One turning vector, and how many steps it has turned
The counts run from 0 to 123.
[180 170 138  72 109  85 156 125 113 117 143 163 138 122  89 120 101 109
 116 125 162  82 140 113 107 154  86  98 119 113 119 178 169  90 110 134
 125 130 138 108  99 150 167 159 136  68 143 194 125  97 122 100 165 103
 122 117 136 105 105 143 117 136 152 112 134 129  89 116  85 146 121 151
 155 107 117 137 119 125 106 126 163 144 120 126 105 132  87 118 111 140
 114 138 172 170  94 120 127 103  94 122 156 109 130 128 152 190]
21
[181 159 138  75 124  98 157 129 107 111 131 168 128 119 108 116 103 123
 103 115 143  85 132 125 128 138  76 104 117 123 117 179 174 106 101 138
  97 125 140 102 108 124 166 167 123  62 152 180 121  77 106 103 173 103
 113 103 139  80 108 149 128 122 153 108 130 157  99 108  78 138  99 140
 144 115 113 114 116 133 124 140 170 162 115 119 116 117 104 108 132 142
 111 139 172 182 103 133 130 106  93 120 157 109 133 141 157 183]
7
[182 158 139  77 128  97 158 132 107 109 129 167 127 116 106 115 103 125
 105 112 140  85 131 126 126 136  75 105 118 120 114 176 173 106 101 138
  96 126 137 103 108 124 168 167 123  63 154 177 121  78 106 105 177 104
 112 105 140  80 111 148 127 121 154 109 129 159 100 110  83 138  98 141
 146 115 112 112 112 133 128 139 168 162 116 120 117 117 104 106 131 142
 112 140 169 184 101 133 128 109  95 123 158 107 130 141 159 182]
6
[174 157 143  70 107  97 147 127 112 111 139 166 142 112 103 111 106 105
 109 122 150  77 139 129 122 144  89 109 112 123 116 174 189 108  96 140
 111 124 141  95 101 125 159 165 118  72 142 188 135  86 107 114 159  98
 122 110 137  97 104 146 129 131 144 123 130 137  89 117  68 133 104 156
 147 116 112 113 128 135 109 135 172 160 122 124 114 105  95 123 120 136
 114 123 168 174 108 122 129 104  93 112 166 113 126 137 152 199]
88
[182 162 139  79 133  95 154 137 111 108 128 162 134 106 109 120 101 131
 109 117 130  81 135 129 129 136  81 107 115 115 106 170 179 100 103 138
 102 124 127 101 103 117 170 169 118  67 156 174 117  83  98 106 177  99
 114 103 143  84 115 150 127 122 144 116 124 160 101 112  86 143  95 147
 148 118 109 114 112 135 134 138 168 164 119 125 112 108 104 110 130 144
 115 137 165 183 107 137 120 106  97 122 158 107 123 133 166 189]
116
[185 178 138  84 130  82 161 139 120 115 133 156 149 103  97 125  96 129
 124 127 133  77 138 117 115 147  92 105 114 102  99 162 177  81 113 136
 128 124 119 107  94 132 170 164 126  75 150 182 115 104 107  96 177 101
 118 114 146 107 114 149 116 136 137 121 125 146  95 119 100 155 110 161
 163 109 109 138 113 129 129 123 165 148 123 129  97 115  94 115 114 142
 120 137 159 174 104 131 111 105  99 124 154 104 116 114 168 201]
105
[185 179 139  86 128  81 160 136 117 116 135 157 151 102  95 125  97 126
 126 128 136  73 139 118 115 147  94 105 112 101 100 164 179  79 113 135
 129 126 119 107  94 135 172 164 126  77 149 182 118 108 108  99 176 100
 117 114 145 106 116 146 113 139 137 122 124 141  94 118  96 156 114 162
 163 109 111 136 115 130 126 122 164 148 121 129 101 117  90 118 113 140
 119 137 161 176 103 128 112 103  99 123 154 105 116 115 170 202]
104
[191 170 131  84 142  84 169 134 108 114 125 157 129 114 104 124 100 136
 115 111 134  76 133 111 129 127  80 109 119 105 106 162 160  98 109 130
 116 124 133  99 103 127 170 165 132  74 155 181 118  86 110  89 184 108
 106 112 146  97 102 149 124 127 145 111 122 160  96 120  95 153 105 140
 155 110 109 130 118 118 134 134 166 148 112 131 103 116  99 106 122 145
 112 147 164 191  97 131 115 107  91 119 153 100 120 133 160 180]
36
[190 174 126  86 144  80 171 134 108 117 125 157 133 113  99 125  98 138
 118 114 133  77 133 112 125 131  83 106 120 101 105 161 159  93 110 128
 122 125 129 104 100 132 169 164 133  73 154 183 118  91 112  91 183 106
 106 113 146  98 104 146 119 129 145 110 124 158  95 120  98 153 110 145
 158 109 109 136 117 119 133 130 164 145 113 131 102 120  97 104 121 147
 113 148 164 187  94 130 113 105  93 120 150 102 119 128 159 183]
34
[187 169 132  85 142  89 163 136 108 111 125 156 139 106 110 121 103 135
 116 116 126  71 135 121 131 128  88 116 113 104 102 160 173 104 102 132
 116 119 128  95 100 117 167 168 122  80 154 177 124  90 100  98 180 103
 107 114 147 100 102 149 125 127 138 123 116 161  92 122  89 146 101 149
 154 112 105 121 122 127 136 136 171 153 113 132 104 100 100 112 123 143
 117 138 162 187 101 133 110 108  91 113 159 103 114 131 163 188]
75
[178 172 141  76 110  85 152 129 117 116 144 161 152 110  93 120 101 110
 122 131 150  75 143 120 109 155  96 104 111 108 109 171 183  82 111 138
 132 126 128 105  94 139 166 164 127  75 143 190 124 104 111 104 164  96
 125 118 140 111 107 146 117 142 141 122 132 128  88 119  86 146 115 164
 160 109 113 135 120 130 109 124 165 151 124 128 101 116  87 124 108 138
 118 130 163 169 103 123 120 103  98 120 159 110 119 118 160 205]
98
[189 172 126  84 142  82 171 132 108 116 124 157 130 115 104 123  97 137
 115 113 132  78 134 110 125 130  82 106 122 104 106 165 159  97 107 128
 118 123 130 101 100 127 169 163 132  72 157 181 118  90 111  90 184 107
 104 113 146  97 103 146 122 125 144 109 123 160  98 119  94 152 107 143
 156 108 109 133 119 119 134 130 164 145 111 131 104 119  99 105 123 144
 114 148 165 188  97 130 114 107  91 119 151 101 118 132 159 179]
35
[182 170 136  73 111  83 160 124 113 118 142 164 139 122  90 121  98 108
 117 126 161  81 141 112 108 152  87  97 119 110 118 177 168  87 111 130
 127 131 135 107  98 150 164 159 138  68 143 195 126  97 123  97 166 103
 119 117 135 107 104 144 116 136 151 112 135 131  87 117  85 149 120 152
 155 109 117 139 118 120 106 124 161 144 122 126 105 131  86 115 110 139
 115 136 170 171  95 121 126 102  95 123 156 108 128 126 151 192]
22
[184 167 138  84 137  94 158 138 112 108 128 161 138 103 108 121 100 134
 114 117 127  80 135 126 127 136  82 109 113 111 104 167 179  94 106 136
 103 123 122 103 103 116 170 169 118  68 157 172 115  88  99 102 180 101
 111 103 149  88 115 151 124 126 141 116 124 160 101 113  91 146  97 148
 151 113 106 118 111 136 138 134 169 161 121 126 111 110 103 110 131 144
 116 139 163 183 108 137 117 106  98 123 156 106 119 129 169 190]
114
[178 158 137  68 114  96 152 122 105 113 138 166 132 122 101 111 109 109
 105 116 157  75 138 122 123 140  85 109 116 124 121 177 175 115  98 132
 112 124 151  96 105 131 160 166 126  70 143 191 138  80 115 107 163 103
 116 115 134  97  94 144 131 129 149 117 129 138  86 117  68 134 108 146
 146 113 115 116 129 125 110 138 170 153 113 125 114 111  95 117 119 135
 109 129 169 181 100 121 130 104  89 111 165 111 129 143 147 185]
50
[180 172 135  74 111  81 160 126 110 120 141 163 139 121  89 123  99 112
 119 126 159  82 138 112 107 150  88  99 119 106 116 174 166  84 114 130
 130 132 134 108  97 150 168 160 138  71 146 195 123 101 123  95 168 102
 119 116 136 106 105 142 115 137 149 113 134 131  91 116  90 147 121 150
 157 108 116 142 119 120 107 124 161 142 121 127 102 131  87 117 110 139
 112 139 171 173  91 121 124 103  96 124 153 106 127 125 153 191]
23
[181 158 134  75 126  95 159 129 104 110 129 164 128 121 107 115 107 123
 102 111 146  76 133 121 131 130  79 109 118 119 116 171 172 117  98 131
 105 121 148  95 108 123 164 166 126  69 148 183 133  76 108 103 171 104
 107 112 138  89  96 149 133 123 150 115 126 151  90 118  75 136 101 141
 144 115 111 111 126 126 121 141 170 158 111 124 113 108 101 110 128 139
 110 137 170 189 100 125 126 107  86 109 160 107 128 144 152 180]
45
[177 163 137  71 106  87 156 122 110 118 142 163 142 121  94 114 103 104
 114 123 163  73 140 117 115 147  91 105 114 113 117 174 177 103 103 130
 128 128 145  99 100 141 163 162 130  74 139 196 137  93 119 106 160 102
 119 121 133 111  96 141 125 138 147 121 133 128  81 121  73 139 117 153
 155 110 116 129 130 124 100 131 166 147 119 128 106 115  86 121 111 135
 111 132 169 174  96 115 129 104  90 111 161 112 125 134 145 194]
56
[182 165 139  81 134  96 156 137 114 110 127 162 137 104 108 119 101 133
 111 116 126  82 133 125 128 136  80 109 115 115 105 168 180  96 103 141
 104 124 127 101 102 117 170 168 119  68 156 174 117  85  99 102 180 103
 111 104 145  85 116 149 125 126 144 115 122 160 103 113  88 144  95 148
 149 116 107 116 113 135 138 136 169 164 118 127 111 111 105 110 129 143
 116 136 164 181 108 136 118 104  97 124 157 107 120 132 166 190]
115
[187 174 136  86 138  85 162 139 117 113 129 157 143 102 106 125  98 135
 122 121 127  77 134 119 122 140  89 108 114 102 100 163 174  85 112 136
 117 124 117 104  97 126 171 167 122  74 155 177 114  99 103  97 182 101
 113 108 148  98 117 148 119 132 138 118 122 156 101 117  99 154 105 155
 159 111 107 129 110 130 135 129 166 155 118 129 102 114  99 112 123 144
 120 138 159 179 106 136 110 105  99 124 152 104 114 121 172 195]
109
[184 175 134  75 119  78 164 128 113 120 140 162 142 119  91 123  98 116
 120 124 155  79 140 109 108 148  90  99 121 106 113 170 163  84 114 129
 131 131 133 109  97 151 168 161 139  71 147 194 122 102 120  93 172 102
 118 118 141 105 105 143 115 138 148 112 134 133  88 118  92 150 121 151
 159 107 116 143 120 120 112 123 160 142 121 127 100 130  87 114 112 141
 115 143 169 174  92 122 121 103  95 121 151 105 125 121 154 191]
25
[176 161 139  72 105  91 151 122 109 115 140 167 139 122  98 114 106 105
 112 122 161  75 139 120 118 146  90 105 114 117 121 175 179 106 103 131
 124 126 148  98 101 137 161 164 129  72 140 195 140  89 118 107 161 101
 119 119 135 106  95 143 129 135 148 120 133 130  80 120  69 137 114 150
 150 113 114 124 129 124 101 133 169 149 117 125 108 113  89 119 114 133
 111 127 170 174  97 116 130 104  92 112 166 113 128 138 145 194]
54
[174 162 145  72 103  91 146 127 115 113 144 167 149 111  94 114 104 102
 116 127 157  77 141 126 114 153  94 105 111 118 115 177 188  95 102 138
 124 124 139 101  98 136 161 163 122  74 139 191 134  94 112 112 160  94
 126 115 136 107 106 146 126 137 143 124 132 128  87 115  76 139 112 159
 152 111 113 122 124 135 106 129 166 154 125 124 107 113  92 122 113 134
 116 122 166 171 106 120 127 103  97 114 162 112 124 129 155 201]
93
[187 172 130  86 140  82 166 135 112 114 126 154 144 104 104 123  99 135
 122 120 132  68 136 113 127 131  89 112 113  98  99 156 170  92 108 132
 128 121 126  99  96 123 170 165 127  80 152 180 123  98 106  93 181 102
 107 114 147 108 103 148 123 132 137 120 118 154  91 125  92 153 107 155
 162 109 106 131 120 123 134 129 167 148 115 134 101 107  97 112 120 142
 116 142 159 185 101 129 105 104  93 113 154 101 113 125 162 191]
71
[190 172 132  85 142  82 167 135 110 115 127 156 143 108 105 123 102 136
 120 118 130  69 135 115 130 130  91 113 114 100  99 158 171  96 106 129
 125 121 124  97  98 120 170 166 128  79 154 180 124  95 105  93 180 104
 106 114 148 104 102 148 124 131 136 120 118 156  94 124  94 151 106 152
 162 109 107 130 122 121 133 130 169 148 111 135 102 106  97 110 119 139
 115 139 160 187 102 131 106 105  92 115 156 103 113 126 163 190]
72
[180 160 136  69 109  94 151 123 107 115 138 167 137 122  99 111 108 106
 109 119 161  74 140 122 121 143  87 108 118 121 123 176 179 111 100 133
 118 127 150  98 101 136 160 162 127  71 140 192 142  84 116 108 161 103
 117 116 132 103  94 141 129 133 149 117 132 135  85 119  70 134 111 148
 148 112 115 118 131 125 104 134 169 151 116 126 112 112  93 120 117 135
 110 129 168 178  99 118 132 105  88 112 164 112 129 142 148 189]
52
[178 167 137  71 106  88 156 125 110 118 143 164 144 120  93 115 103 106
 115 127 164  74 141 116 112 147  94 105 115 113 118 173 176  99 106 131
 130 126 143  99  98 141 161 163 132  74 140 197 137  94 120 103 161 101
 121 119 135 112  96 145 124 138 141 121 131 127  82 123  75 138 120 156
 154 109 115 130 129 124 102 129 166 146 120 127 104 116  87 126 111 134
 112 130 168 175  96 118 126 104  91 112 161 113 124 132 148 194]
57
[187 179 131  85 135  77 167 133 111 117 131 154 145 109 100 123 101 129
 124 122 138  68 136 111 123 136  94 111 114  98 100 158 169  91 111 128
 134 123 124 101  91 128 169 165 132  81 151 186 123 100 110  93 177 102
 109 119 147 112 103 148 120 135 137 121 121 146  89 124  94 153 115 156
 165 106 110 139 121 120 126 126 167 143 117 136  96 111  92 115 113 138
 115 139 160 183  98 126 109 103  91 114 156 103 112 122 158 194]
68
[175 155 142  72 111  98 146 130 108 108 137 167 140 114 105 111 108 110
 108 120 146  76 137 129 127 141  87 111 112 121 113 173 189 111  97 139
 109 123 144  95 102 120 162 168 116  71 143 183 135  83 107 115 162  98
 118 109 137  96 101 146 130 128 145 122 125 143  89 117  70 134  99 153
 145 116 111 108 124 137 114 137 173 161 117 122 113 102  98 120 123 136
 114 125 166 180 108 123 128 107  91 111 165 115 124 141 153 194]
86
[173 161 143  72 102  94 147 125 113 113 144 166 149 112  97 114 105 103
 115 129 156  77 141 128 114 153  92 105 111 118 115 177 190  98 102 138
 122 126 140 101  99 135 162 165 122  73 140 190 134  94 110 112 159  96
 126 115 137 104 104 146 125 137 144 126 130 128  85 115  73 136 110 161
 152 111 115 122 125 133 105 130 169 156 121 124 109 110  89 124 116 133
 116 122 165 172 106 121 130 102  95 116 165 113 124 129 155 204]
92
[175 156 142  69 111 100 146 129 109 110 137 167 141 112 104 111 108 109
 109 122 148  75 140 131 124 141  89 110 111 122 117 174 190 110  95 138
 110 123 144  94 102 124 160 166 118  72 144 184 135  84 104 114 162  96
 121 111 136  96 103 148 132 130 144 123 128 140  87 116  68 131 103 154
 144 115 111 110 124 136 111 136 170 160 120 122 113 106  96 121 122 133
 114 124 165 176 109 122 129 106  92 111 166 114 124 138 155 196]
87
[185 170 137  86 139  86 160 139 115 110 126 160 139 102 105 123  98 138
 116 120 125  79 134 123 125 138  86 107 115 106 101 163 175  91 107 136
 110 124 118 104  99 120 170 168 122  71 158 176 113  94 101  98 182 101
 113 108 146  94 115 149 121 130 138 117 122 158  99 116  97 152 101 150
 158 112 108 126 111 132 139 131 165 155 120 128 104 111 101 109 127 144
 118 140 159 180 109 136 112 105  97 125 156 102 117 123 169 193]
111
[182 159 132  78 133  92 160 130 104 110 127 166 128 119 108 117 105 125
 104 110 141  77 132 119 133 128  80 111 117 115 114 169 168 115  98 133
 103 123 143  96 106 121 164 167 127  69 153 184 131  76 110 100 175 105
 106 109 139  91  99 148 133 123 147 114 124 158  92 117  78 139 100 139
 145 113 111 114 124 124 128 140 171 155 110 125 115 108 100 109 128 140
 110 140 169 187  99 127 124 106  87 111 161 106 125 145 153 178]
43
[175 169 142  72 103  89 148 126 114 116 144 163 152 111  95 117 102 105
 118 132 156  77 143 123 109 154  93 105 110 115 113 175 186  90 108 138
 127 128 133 100  94 140 164 163 124  74 140 192 130 101 112 111 161  97
 125 117 134 110 107 147 121 138 140 124 131 126  85 117  80 141 115 162
 156 111 113 126 124 132 106 126 166 153 127 126 103 114  88 124 112 135
 114 124 164 170 104 119 125 101  94 118 161 113 121 123 157 203]
95
[188 170 129  83 145  85 169 132 108 114 124 160 129 114 105 124 100 140
 111 111 134  76 132 114 130 128  83 110 119 106 107 162 159 101 107 129
 113 123 132  99 102 125 168 166 131  70 156 180 123  85 109  90 184 106
 103 110 146  94 102 149 126 123 145 110 122 163  98 121  92 151 105 140
 153 111 107 125 116 121 133 133 167 149 111 130 104 115 101 104 127 143
 113 148 165 191  95 135 115 107  89 116 154 102 122 136 159 180]
37
[178 154 143  74 115 101 148 131 112 107 136 170 132 110 106 112 105 117
 108 119 145  85 137 131 122 143  81 104 115 124 117 178 184 105  99 143
  98 126 136 102 104 124 165 167 117  63 147 181 128  83 104 111 168  98
 118 103 138  83 112 148 127 123 150 114 129 146  98 110  79 135  96 147
 143 119 112 110 115 138 122 139 168 166 121 119 115 116 101 112 130 139
 114 131 168 175 108 132 133 106  96 122 163 112 128 139 160 190]
122
